Each row is where one point has got to under a steady rotation. How many steps took it there?
The counts run from 0 to 35.
[108 128 143  74  73 144 118 151 133  96 159 133 152 125 121 113 174 129
 160  74 133 162 127 138 110 140  99 147 128 137  88 159 123 130 174 120
 144 130  93  89 148 160 129] : 31
[152 112 127  73  73  99 103 115 105  95 126 138 134 149 132 133 125 110
 155 130  95  46  40 108 134  96  93 129 125 140 133 113 164 114 132 121
  99 124 107 129  89 143 146] : 11
[122 127 111 139 109 147 130 188 139  95 137 108 117 132 119 123 181 151
 160 127 188 106 114 103 129 133 164 132 125 107 104 156 143 122 149 131
  90 117 110 108 141 171  92] : 25
[121 111 147  97  75 130 126 168 155  95 184 107 119  85 123 145 123 160
 139 136 134  72  89 126 142 126  97  87  90 121 133 113 139  91 153 151
 102 132 146 109 105 179  95] : 18
[114 111 156  80  80 128 113 174 151 106 176 135 153 100 111 128 148 141
 130  81 151 139 122 136 129 161 121 129  92 134  94 154 128 119 167 154
 123 154 112  83 144 176 103] : 29
[131 123  89 119 111 151 138 175 149  92 128 122 121 165 113 135 198 159
 149 129 203  95 106 101 141 148 167 118 159 112 102 146 135 116 144 151
  73 105  83  93 137 178  83] : 24
[153 103 117 134 147  70 130 141 143 119 135 139 133 193  89  96  86  92
 163 146 168 115  86  76 128 108 152 137 129 121 133 138 163 138 113  88
  74 122 129 161 112 131 104] : 4
[141 117  97 136 106 109 135 133 131  89 118 139 116 169 111 132 141 114
 154 144 145  50  51  96 142  94 117 128 143 105 126 130 153 103 143 126
  76 103 111 125  91 173 100] : 13
[146 112 158 121 151  76 125 132 155 131 155 154 134 163  94 111  79  91
 165 132 160  90  72  98 133  91 156 133 103 109 145 119 162 121 137 113
  70 116 143 156  82 141 110] : 5
[134 107 171  92 112  69 118 131 151 112 172 141 136 122 122 135  79  97
 140 123 112  70  73 139 123  81 111 125  87 128 129 105 143 123 135 128
 106 143 162 140  83 145 127] : 8
[129 112 111  93 117  72 122  97 127  99 126 150 165 194 105  93  97  83
 166 104 117 105  74 110 113 104 120 163 126 149 139 128 172 132 138  81
 109 127  76 148 117 116 124] : 1
[135 110 112  91  72 147 106 168 118  54 128 130 113 144 122 119 202 148
 154 115 133  83  83 120 143 133 116 117 157 125 105 124 154 118 142 151
 117 118  74 104 142 169 131] : 22
[108 118 128  58  62 125 111 149 129  78 156 122 132 118 130 127 168 164
 154 115 106  66  77 124 147 134  92 104 113 136 106 101 129 100 147 146
 106 134 126 104 121 166 122] : 20
[138 112 104 113  79 140 121 167 124  80 123 114 130 155 127 124 208 159
 156 123 155  72  92 101 138 136 145 128 154 117 105 140 155 117 149 126
  98 106  92  89 140 171 116] : 23
[144  93 127 132 100 138 118 180 153 108 169 127 121 107 112 140 121 138
 121 150 158  51  85 103 155  98 149  98 107 106 131 122 145  97 145 150
  75 108 172 137  83 173  96] : 16
[130 114 157  86  83  68 118 111 147 112 175 131 132 107 127 121 101 104
 146 119  99  63  67 140 139  91  77 112 119 124 140 103 147 113 137 110
  99 142 139 146  87 141 140] : 9
[152 118 125 136 119 113 137 168 139 105 154 124 112 139 108 128 136 146
 147 155 178  50  88  89 149  83 141 130 122  95 132 120 136 109 139 138
  59  98 136 138 102 150 110] : 15
[146 111 109 141 117  98 143 154 151  90 135 123 131 156 104 144 130 118
 146 148 173  32  79  86 127  81 132 110 127  87 134 126 154 105 136 141
  57  95 115 133 116 160 120] : 14
[ 95 118 161  90  87 132 128 211 161 112 193 113 143  85 103 126 161 150
 141 100 169 126 135 145 118 143 135 138  99 140 105 142 107 130 167 148
 115 147 132  85 152 180 108] : 28
[152 111 134 118 142  80 128 110 129 118 130 156 131 190 105  90 109  68
 168 123 146 115  78  87 134  95 148 172 139 130 135 137 180 137 130  86
  69 107 101 155 107 135 117] : 3
[139 109 153 126 135  73 139 135 148 116 173 149 141 130 102 105  70  88
 154 135 149 104  81 102 128 100 146 132  93 121 142 125 137 133 136 118
  85 148 144 176  89 153 117] : 6
[117 112 148 104 108 140 136 191 162 109 178 129 137 107  93 114 165 148
 135 106 189 127 141 130 129 152 185 125  91 133 109 145 134 119 165 138
 104 131 138  95 147 189  85] : 27
[118 128 149  83  94 132 115 174 145  92 169 114 151 102 116 129 182 136
 152  71 135 147 136 154 102 157 119 137 106 142  87 138 132 130 164 134
 137 153 110  93 150 162 130] : 30
[127  95 138  82 105  69 107  97 114 100 152 154 152 170 117  91 103 105
 171  92  92 105  85 122 121 134 113 170 125 146 139 146 156 142 125  75
 123 129  85 130 120 129 141] : 0
[119 122 120 138 105 151 137 205 159 105 157 117 138 111 112 133 177 162
 158 110 183 125 117 116 132 125 178 137 118 100 123 154 133 135 167 144
  91 127 131 100 147 171  94] : 26
[138  90 139  79  72  82 111 122 118  95 153 147 120 140 118 141 115 111
 156 121  88  52  30 120 142  96  64 122 124 118 139 104 146 102 142 108
 119 130 125 122  89 135 141] : 10
[150 138 107 119 122 141 133 153 164  83 133 149 154 153 100 128 133  99
 156 105 198 169 127 126  93 124 176 159 141 119  98 188 153 153 154 123
 104 101 111 113 153 153 102] : 35
[105 109 133  79  46 125 120 175 131 102 175 112 132  81 128 153 121 154
 142 119 125  62  93 125 127 108 112  92 100 126 122 107 125  95 168 163
 101 127 121 121 110 180 117] : 19
[117 110 110  88  41 132  99 146 130  80 141 106 126 131 144 128 188 162
 154 116 115  72  73 125 139 122  93 112 139 125  94 126 135 125 145 151
 114 130  83  95 135 183 122] : 21
[161 127 119  97 111 132 136 140 143  91 113 151 159 151  88 110 164 107
 145 102 166 165 102 107  85 131 142 164 159 131  88 173 135 142 158  99
 100 114  65  96 150 144  89] : 34
[125  97 146 103  87 113 129 185 133 122 166 106 108 112 113 138 136 146
 139 157 157  48  85 108 168 102 124 116  94 113 139 107 138 109 146 162
  82 134 149 122  92 183 123] : 17
[141 126  94  92 115 136 116 139 134  71 125 147 157 135 103 117 177 120
 157  83 164 166 111 126 102 128 141 163 163 130  74 166 148 138 163 113
 132 108  75 100 152 148 121] : 33
[151 113 131 123 131  71 124 101 128 114 142 146 145 195 108  90 103 105
 167 120 111 116  72  95 115  92 118 160 160 134 107 143 171 141 138  72
 103 117  98 148 121 127 137] : 2
[153 103  99 110  89 114 116 128 129  84 115 137 118 152 137 127 136 124
 141 156 116  41  67  79 153  88  80 140 140 120 130 129 160 112 147 110
  91 102  96 128 110 156 134] : 12
[136  96 164 116 117  71 122 156 148 128 176 144 129 112  93 133  80  86
 135 131 129  82  82 120 140  87 115 111  77 120 132 117 136 133 136 102
 100 149 145 162  95 148 127] : 7
[140 121 115  67 104 131  94 151 120  66 122 130 156 140 128 117 178 129
 153  64 146 146 123 146 101 140 120 161 150 134  79 173 145 147 161 107
 138 126  67  83 159 153 113] : 32
